In the rows, 128 means zero.
Each path below is one point turned by a fixed rotation once a step. After each direction that follows a path, write how fast that rotation turns it, in degrees per step (0 if it stays still).
Each turn is a multiple of 5 degrees from 10 to 175, or 0.
Each row of a path follows its step; steps can be skipped.
path 1
step 0: [117 129 132 139 137 135 122 115 129 130 122 132 126 124 120 130 118 130
 119 121 133 133 137 126 128 131 118 130 117 136]
step 1: [125 132 126 124 135 123 124 115 123 140 138 129 112 122 130 138 125 134
 114 130 130 134 134 124 124 132 124 120 122 130]
step 2: [122 135 118 130 144 137 124 120 122 131 132 128 130 128 134 131 115 127
 126 140 124 137 133 131 134 123 117 121 124 135]
step 3: [126 125 129 131 137 126 124 122 134 139 124 136 132 130 137 140 126 131
 116 130 131 127 127 137 119 126 110 119 125 136]
step 4: [123 131 132 132 130 136 127 126 132 134 130 129 120 126 132 116 120 129
 116 140 131 129 124 127 124 126 113 122 109 132]
step 5: [125 131 125 133 127 127 124 125 126 138 123 124 122 124 132 140 122 123
 124 135 125 123 143 133 127 136 117 133 108 134]
step 6: [136 126 122 133 130 129 122 114 128 139 129 115 132 126 134 133 124 136
 121 136 123 129 129 122 123 122 128 117 113 135]
step 7: [117 133 122 133 128 133 124 124 128 131 133 132 140 135 129 138 118 137
 131 128 131 133 127 122 121 132 118 123 111 140]
step 8: [126 137 139 133 128 130 116 124 130 135 135 134 129 119 130 138 125 138
 112 126 125 124 127 122 131 123 120 130 118 139]
step 9: [123 141 124 127 133 129 131 122 122 138 132 123 119 122 129 126 120 132
 124 132 114 132 123 129 121 133 119 131 119 145]
step 10: [127 141 120 133 133 129 119 130 119 141 121 125 129 125 141 138 129 132
 125 126 127 133 126 137 130 117 121 125 116 133]
step 11: [127 132 131 123 135 123 130 119 127 134 123 127 138 126 136 119 127 135
 124 121 126 127 127 128 126 123 111 117 111 136]
[127 131 127 131 129 128 129 133 132 128 124 130 125 125 127 128 129 124
 127 129 124 126 123 131 125 126 127 128 128 128] : 65
[130 131 128 125 130 129 131 130 129 125 133 124 124 127 130 130 128 125
 125 127 125 127 133 126 128 128 129 132 127 128] : 95
[131 130 122 127 128 125 129 127 124 130 126 126 128 124 127 130 127 127
 128 132 126 130 128 131 131 130 132 127 128 128] : 90
[133 127 127 128 125 127 125 127 128 132 130 133 125 129 130 132 133 128
 124 126 128 126 127 128 128 125 130 128 127 125] : 155
path 2
step 0: [117 125 130 133 121 123 136 119 131 114 125 127 127 121 134 133 128 129
 115 125 124 125 123 124 131 120 125 127 115 136]
step 1: [124 129 133 116 119 131 131 128 135 122 131 124 126 133 122 137 129 118
 130 125 137 123 115 139 123 127 130 118 132 121]
step 2: [128 113 125 119 125 129 113 124 138 132 122 139 123 122 134 128 138 128
 133 126 134 129 128 123 130 122 118 123 125 122]
step 3: [122 133 112 124 121 122 129 128 123 128 139 129 123 118 132 121 134 126
 122 126 113 125 124 132 123 131 127 125 120 120]
step 4: [130 126 128 128 127 125 127 122 141 127 129 111 130 131 124 134 126 119
 116 129 125 139 131 137 136 131 119 122 121 128]
step 5: [133 129 129 124 112 117 123 138 133 131 124 135 130 128 118 142 132 124
 127 133 129 123 134 126 120 119 130 130 119 127]
step 6: [119 123 121 122 131 131 129 129 132 120 121 121 113 131 127 130 130 137
 129 130 118 117 132 120 127 118 123 117 124 124]
step 7: [131 131 134 120 126 118 127 131 120 127 131 116 118 123 135 133 132 117
 129 122 127 138 130 128 122 133 123 117 136 118]
step 8: [131 131 124 126 134 119 124 116 136 134 119 132 124 116 130 132 137 117
 123 129 131 125 139 128 134 125 133 125 122 135]
step 9: [122 141 128 132 117 124 130 127 136 128 136 132 116 137 125 130 133 134
 118 119 123 116 134 135 122 130 125 125 129 131]
step 10: [125 122 131 121 128 120 128 126 146 115 133 122 125 131 133 130 120 123
 123 129 134 129 133 116 130 125 122 131 134 120]
step 11: [136 126 126 129 128 125 129 136 122 126 125 136 124 119 130 133 133 118
 125 129 136 111 131 131 129 131 127 124 123 110]
[129 124 129 130 126 127 130 129 126 122 125 127 128 127 127 129 123 131
 130 128 132 127 129 130 125 125 130 124 127 126] : 70
